In the data rows, zero lies at 4.5, halfway between 4 and 5.
Here is a table of points, one per row:
[4 6 3 6 5 2 5 3 3 4 5 2 5 4 3 1 3 7 8 7 4 5 2 7 2 5 5 4 7 6 4 5 5 5 8 4 2 3 3 4 6 5 6 4 3 3 1 5 2 2 2 4 4 4 6 4 3 5 5 3 4 4 4 3]
[4 3 4 4 7 5 4 4 2 6 4 2 5 4 5 3 6 5 5 4 4 4 3 4 6 3 6 2 3 5 6 5 6 4 3 7 4 5 6 5 7 6 4 7 6 4 7 2 0 1 2 3 4 4 3 2 2 2 4 6 5 2 3 5]
[3 5 3 4 2 5 3 5 5 3 5 6 5 7 2 4 4 4 5 7 6 5 2 3 5 3 4 3 3 3 1 2 3 2 3 4 4 3 2 4 6 6 4 6 3 6 4 2 4 5 6 4 6 4 6 5 7 4 5 7 2 5 4 1]
[4 4 6 6 6 6 6 5 5 3 3 3 3 3 3 1 1 3 2 3 6 5 2 5 3 5 6 4 4 6 2 6 5 6 5 6 6 3 3 3 4 5 3 5 4 5 6 5 7 6 8 4 3 2 5 2 4 1 1 1 1 6 4 5]
[2 3 5 6 5 4 2 4 6 4 6 7 4 5 4 3 4 1 3 3 3 4 3 6 6 4 3 7 3 5 2 4 4 3 4 5 8 7 7 2 4 3 2 4 2 6 4 3 3 3 3 4 7 5 6 4 2 4 5 3 5 6 7 4]
[3 0 3 3 2 4 5 5 4 6 6 5 6 4 2 4 4 3 4 5 5 7 5 2 4 4 7 5 7 5 3 4 6 8 5 2 5 4 6 6 2 4 3 2 2 3 4 2 3 4 5 8 5 5 3 2 4 5 4 6 6 6 5 2]
[5 6 4 3 2 6 6 7 5 2 4 6 4 5 3 6 5 4 5 2 1 3 5 4 4 3 2 3 3 5 6 5 5 6 4 4 4 3 1 1 4 5 5 5 5 3 3 3 5 5 2 3 3 4 4 1 3 4 4 2 6 2 4 1]
[5 4 4 6 5 5 6 3 4 1 6 4 5 6 3 6 6 5 7 6 5 6 5 4 6 5 7 6 4 2 5 5 6 6 4 7 8 6 4 3 4 5 4 2 5 3 6 6 5 5 3 3 3 4 6 5 8 8 5 3 3 3 2 3]
[5 3 8 3 4 3 2 6 4 2 3 4 3 5 3 4 4 4 5 5 3 2 3 3 4 4 6 6 5 6 7 2 5 4 5 4 5 5 4 4 5 2 4 4 7 4 5 4 2 9 6 6 5 5 7 6 6 7 4 5 5 3 4 5]
[5 5 5 4 3 2 5 5 5 3 2 4 1 2 3 3 4 2 5 5 2 3 8 5 6 5 6 5 5 4 2 3 4 4 3 2 6 4 6 7 4 8 9 6 6 6 4 3 3 3 6 3 5 5 3 6 7 6 5 3 5 3 4 6]
[4 7 6 5 5 1 4 4 4 5 4 5 5 3 4 4 4 3 5 4 4 4 6 3 5 3 5 6 3 4 3 0 1 6 4 4 3 6 3 3 6 2 3 3 2 5 5 6 7 5 5 3 4 5 3 5 3 4 6 3 6 3 0 5]
[3 4 4 5 5 5 3 4 5 5 6 5 5 5 4 5 3 2 3 3 7 7 6 8 9 8 7 3 2 5 4 3 4 5 5 6 3 2 4 5 3 5 5 3 6 6 2 4 5 6 4 5 3 5 4 5 3 4 7 5 5 3 5 3]
[3 3 3 6 7 6 5 6 5 3 4 7 6 6 5 5 5 3 4 5 3 2 4 4 7 6 5 3 6 2 4 7 8 6 5 2 0 5 6 6 5 6 5 5 3 6 6 6 6 7 3 4 6 5 4 4 4 3 4 4 0 5 4 6]
[3 4 1 3 4 1 2 5 5 5 0 5 4 3 6 7 5 6 4 2 6 2 4 6 3 8 4 3 6 2 4 5 4 3 3 4 6 7 5 6 1 2 2 4 4 5 3 3 4 3 3 2 3 5 7 4 7 3 4 7 3 6 2 3]
[4 4 6 6 4 4 4 7 6 2 4 0 3 3 5 4 6 4 5 5 8 6 6 4 6 7 2 5 5 2 6 6 4 3 5 4 4 0 3 5 5 6 4 5 3 4 5 3 6 6 6 6 6 5 7 2 2 4 7 5 7 7 4 6]
[5 1 6 3 2 7 7 7 6 6 3 5 5 6 6 7 3 2 5 5 3 6 4 6 6 6 4 7 6 9 4 7 3 2 4 6 6 6 5 4 8 5 7 4 2 2 5 5 6 3 7 4 5 4 6 6 2 4 5 7 4 3 2 3]
[7 5 1 2 5 4 4 3 2 5 4 5 1 4 4 7 8 4 6 5 4 2 2 3 5 6 5 5 3 7 5 5 6 5 3 7 4 2 3 4 4 5 4 3 0 3 2 4 6 6 6 5 6 3 3 5 4 6 5 3 5 3 5 8]
[5 2 3 2 6 7 8 6 3 3 7 4 4 4 5 3 4 5 2 5 4 5 4 7 2 3 4 5 4 4 5 3 1 4 0 5 3 3 4 8 3 4 5 5 3 6 6 4 6 6 0 4 3 5 5 5 5 8 5 3 5 4 3 6]
[8 6 6 7 5 3 7 6 7 5 5 3 5 7 6 5 3 2 2 4 4 3 2 3 4 3 6 7 5 3 7 6 4 3 2 3 3 4 1 6 3 2 5 2 4 4 3 2 2 4 4 5 4 4 3 5 4 5 3 4 2 3 4 4]
[5 2 3 4 6 5 5 3 1 0 3 4 6 4 5 7 6 4 5 3 5 4 8 6 3 4 4 3 3 3 4 4 3 3 6 2 5 4 3 1 5 2 6 4 5 5 5 3 1 4 7 7 5 5 3 7 5 5 5 3 3 3 5 5]
[4 3 5 3 4 4 4 2 7 5 4 6 6 4 8 6 5 4 7 4 4 3 6 8 2 3 4 9 4 4 3 2 6 7 6 3 5 0 3 5 7 7 4 3 6 6 6 6 4 5 5 5 6 7 5 6 5 3 2 5 6 5 4 5]
[5 4 4 6 3 4 3 4 6 7 6 9 5 6 3 3 6 5 4 4 6 6 6 8 4 4 7 6 7 7 6 8 5 6 3 3 2 4 5 2 5 4 3 5 5 5 7 2 6 4 7 2 4 2 5 6 6 6 6 4 7 5 7 6]
[6 4 3 5 2 8 5 6 5 5 5 3 2 2 3 6 6 4 3 4 4 4 5 5 8 3 6 5 4 4 4 3 7 7 9 7 3 6 6 4 2 2 3 5 6 7 5 4 5 3 2 5 6 2 6 8 3 4 2 6 5 4 5 4]
[4 6 3 5 6 5 4 7 4 1 3 8 5 5 5 4 5 4 4 6 5 4 4 6 4 2 3 4 6 3 5 7 5 6 8 7 6 7 6 9 3 4 7 3 4 7 5 7 5 7 6 5 4 2 3 0 5 3 6 9 7 3 5 4]
[8 8 5 2 7 4 3 6 6 5 8 8 5 4 6 4 4 4 2 3 5 6 7 4 5 6 3 3 6 5 5 5 6 5 7 4 7 6 2 7 3 4 6 8 3 3 6 3 3 5 3 7 6 5 8 4 6 3 5 5 4 7 0 6]
[3 5 4 4 4 5 8 6 7 5 4 6 6 3 7 5 4 6 4 5 6 1 4 0 4 7 7 5 2 4 6 7 1 6 5 6 6 6 4 5 9 6 6 6 6 6 3 1 5 5 6 6 4 4 9 5 3 4 5 3 6 8 6 5]
[6 3 6 4 5 4 4 1 7 5 5 6 4 1 1 5 4 8 5 9 4 5 6 3 5 5 3 5 3 4 5 7 3 3 5 3 5 4 4 5 6 4 2 3 3 5 3 4 5 4 4 4 3 8 5 4 5 2 2 5 4 1 7 8]
[3 5 4 5 9 4 6 3 5 5 1 3 6 6 2 7 4 3 4 6 5 6 6 3 5 1 1 6 7 8 6 4 5 6 6 7 5 6 2 7 4 6 3 7 5 5 3 3 7 4 4 3 5 7 4 7 6 5 6 2 6 5 6 5]
[5 5 4 3 3 4 5 4 7 4 3 2 4 5 8 5 3 7 4 5 5 6 5 3 7 6 5 5 8 6 5 3 2 4 6 6 4 5 1 1 3 5 4 6 4 6 7 8 3 3 3 4 3 5 2 2 5 7 7 6 4 6 9 6]
[4 6 4 2 5 6 4 4 6 4 5 3 4 6 4 5 5 7 7 4 5 9 5 4 4 2 6 2 5 4 7 6 4 6 1 3 5 4 7 2 3 3 7 6 4 8 0 9 2 6 5 5 5 5 6 7 1 2 3 5 4 6 4 5]
[7 6 6 7 7 3 5 3 2 4 1 4 4 7 6 4 3 4 2 7 3 7 3 6 3 7 2 4 1 1 4 6 7 7 3 3 4 5 5 2 6 3 5 6 5 5 4 5 5 4 4 4 5 4 4 8 5 6 4 7 9 7 4 4]
[2 4 4 5 6 6 5 7 4 8 4 7 4 6 6 2 4 8 6 4 3 4 3 6 6 2 6 5 2 2 7 4 5 2 7 5 3 5 5 3 1 3 5 5 7 2 2 4 7 3 8 8 7 8 3 2 7 4 5 5 5 5 3 5]
[7 6 5 4 4 5 3 6 2 5 5 6 5 6 5 5 4 4 7 8 7 6 5 6 2 5 5 6 5 4 7 2 5 2 6 4 6 6 7 5 4 5 3 4 8 6 5 3 7 3 3 5 3 3 1 1 0 3 4 4 2 7 4 6]
[7 5 5 4 1 5 2 4 4 4 4 4 5 7 9 3 4 6 4 4 7 6 5 3 3 3 3 1 4 5 2 3 7 5 6 5 3 7 7 6 4 4 4 1 6 3 5 3 6 4 4 4 7 8 5 5 3 5 5 2 3 3 6 6]
[4 2 6 5 3 2 2 0 5 4 5 4 4 4 6 4 4 3 5 4 5 4 5 2 3 2 3 3 4 6 4 7 4 2 4 5 2 4 5 4 2 5 5 6 9 3 6 5 6 4 4 4 5 2 5 3 3 5 6 6 4 5 3 3]
[5 2 4 4 4 4 5 7 7 9 9 3 5 4 2 4 6 5 5 2 4 5 4 5 3 4 2 1 3 2 1 3 4 4 5 7 5 6 5 6 7 5 5 5 6 0 4 6 2 6 6 3 3 2 2 4 5 5 5 5 4 7 7 6]
[4 5 2 5 3 3 5 5 3 7 8 3 5 3 4 3 1 4 3 4 6 2 4 3 3 7 2 5 4 4 8 7 7 4 5 5 5 5 5 3 5 5 7 5 6 7 6 9 5 4 6 3 6 7 3 7 6 5 3 4 5 3 4 2]
[2 8 3 3 4 6 4 2 3 4 5 2 3 4 6 4 5 6 2 5 5 4 7 6 7 7 4 7 5 5 5 4 7 2 2 2 3 7 5 6 8 4 4 4 5 2 3 6 5 6 5 8 4 2 1 2 6 4 2 2 6 4 6 2]
[5 9 5 7 6 9 6 4 3 5 3 4 3 0 3 4 2 3 6 3 6 3 4 5 5 3 4 4 4 8 5 4 4 5 2 2 5 4 6 6 6 5 2 2 7 2 5 6 4 3 3 5 7 6 4 4 7 7 7 7 4 6 5 4]
[6 7 3 5 5 3 7 4 3 6 4 4 8 6 3 6 6 5 6 2 2 5 3 4 6 5 6 3 6 6 1 3 3 1 4 3 5 3 5 7 4 4 4 4 7 5 8 9 7 4 5 5 6 5 7 4 4 4 4 4 7 4 8 4]
[6 5 7 5 3 5 3 2 4 4 5 3 5 5 5 5 5 5 2 1 1 4 2 3 2 4 5 4 6 4 6 3 4 4 6 4 5 3 8 5 6 7 5 5 1 6 3 7 6 2 6 6 0 5 5 6 6 6 7 7 4 5 5 4]
[2 4 9 9 5 6 3 6 3 8 6 6 5 4 7 6 9 8 5 6 6 5 5 4 4 7 3 4 5 6 4 3 3 6 4 6 6 2 5 5 3 4 7 7 4 3 4 5 3 5 5 3 5 2 3 6 4 3 2 4 2 4 5 1]
There is one direction along which these points spread out most. Take the direction at right angles to it along which they spread out most. Then take the direction at right angles to both along which they spread out most. Go by this last direction. How many in every 100 of the points above lie lower along it than each point below? Round to a whole number. More than half of the points above lie lower than the first one.
[4 3 4 4 7 5 4 4 2 6 4 2 5 4 5 3 6 5 5 4 4 4 3 4 6 3 6 2 3 5 6 5 6 4 3 7 4 5 6 5 7 6 4 7 6 4 7 2 0 1 2 3 4 4 3 2 2 2 4 6 5 2 3 5] 79
[4 4 6 6 6 6 6 5 5 3 3 3 3 3 3 1 1 3 2 3 6 5 2 5 3 5 6 4 4 6 2 6 5 6 5 6 6 3 3 3 4 5 3 5 4 5 6 5 7 6 8 4 3 2 5 2 4 1 1 1 1 6 4 5] 69
[2 4 9 9 5 6 3 6 3 8 6 6 5 4 7 6 9 8 5 6 6 5 5 4 4 7 3 4 5 6 4 3 3 6 4 6 6 2 5 5 3 4 7 7 4 3 4 5 3 5 5 3 5 2 3 6 4 3 2 4 2 4 5 1] 95
[8 6 6 7 5 3 7 6 7 5 5 3 5 7 6 5 3 2 2 4 4 3 2 3 4 3 6 7 5 3 7 6 4 3 2 3 3 4 1 6 3 2 5 2 4 4 3 2 2 4 4 5 4 4 3 5 4 5 3 4 2 3 4 4] 24
[3 5 4 4 4 5 8 6 7 5 4 6 6 3 7 5 4 6 4 5 6 1 4 0 4 7 7 5 2 4 6 7 1 6 5 6 6 6 4 5 9 6 6 6 6 6 3 1 5 5 6 6 4 4 9 5 3 4 5 3 6 8 6 5] 76
[5 2 3 2 6 7 8 6 3 3 7 4 4 4 5 3 4 5 2 5 4 5 4 7 2 3 4 5 4 4 5 3 1 4 0 5 3 3 4 8 3 4 5 5 3 6 6 4 6 6 0 4 3 5 5 5 5 8 5 3 5 4 3 6] 19
[4 2 6 5 3 2 2 0 5 4 5 4 4 4 6 4 4 3 5 4 5 4 5 2 3 2 3 3 4 6 4 7 4 2 4 5 2 4 5 4 2 5 5 6 9 3 6 5 6 4 4 4 5 2 5 3 3 5 6 6 4 5 3 3] 74
[5 9 5 7 6 9 6 4 3 5 3 4 3 0 3 4 2 3 6 3 6 3 4 5 5 3 4 4 4 8 5 4 4 5 2 2 5 4 6 6 6 5 2 2 7 2 5 6 4 3 3 5 7 6 4 4 7 7 7 7 4 6 5 4] 36
[7 6 6 7 7 3 5 3 2 4 1 4 4 7 6 4 3 4 2 7 3 7 3 6 3 7 2 4 1 1 4 6 7 7 3 3 4 5 5 2 6 3 5 6 5 5 4 5 5 4 4 4 5 4 4 8 5 6 4 7 9 7 4 4] 12
[3 4 1 3 4 1 2 5 5 5 0 5 4 3 6 7 5 6 4 2 6 2 4 6 3 8 4 3 6 2 4 5 4 3 3 4 6 7 5 6 1 2 2 4 4 5 3 3 4 3 3 2 3 5 7 4 7 3 4 7 3 6 2 3] 5
[5 4 4 6 5 5 6 3 4 1 6 4 5 6 3 6 6 5 7 6 5 6 5 4 6 5 7 6 4 2 5 5 6 6 4 7 8 6 4 3 4 5 4 2 5 3 6 6 5 5 3 3 3 4 6 5 8 8 5 3 3 3 2 3] 31
[4 5 2 5 3 3 5 5 3 7 8 3 5 3 4 3 1 4 3 4 6 2 4 3 3 7 2 5 4 4 8 7 7 4 5 5 5 5 5 3 5 5 7 5 6 7 6 9 5 4 6 3 6 7 3 7 6 5 3 4 5 3 4 2] 62
[5 6 4 3 2 6 6 7 5 2 4 6 4 5 3 6 5 4 5 2 1 3 5 4 4 3 2 3 3 5 6 5 5 6 4 4 4 3 1 1 4 5 5 5 5 3 3 3 5 5 2 3 3 4 4 1 3 4 4 2 6 2 4 1] 43
[2 8 3 3 4 6 4 2 3 4 5 2 3 4 6 4 5 6 2 5 5 4 7 6 7 7 4 7 5 5 5 4 7 2 2 2 3 7 5 6 8 4 4 4 5 2 3 6 5 6 5 8 4 2 1 2 6 4 2 2 6 4 6 2] 45
[3 5 3 4 2 5 3 5 5 3 5 6 5 7 2 4 4 4 5 7 6 5 2 3 5 3 4 3 3 3 1 2 3 2 3 4 4 3 2 4 6 6 4 6 3 6 4 2 4 5 6 4 6 4 6 5 7 4 5 7 2 5 4 1] 64
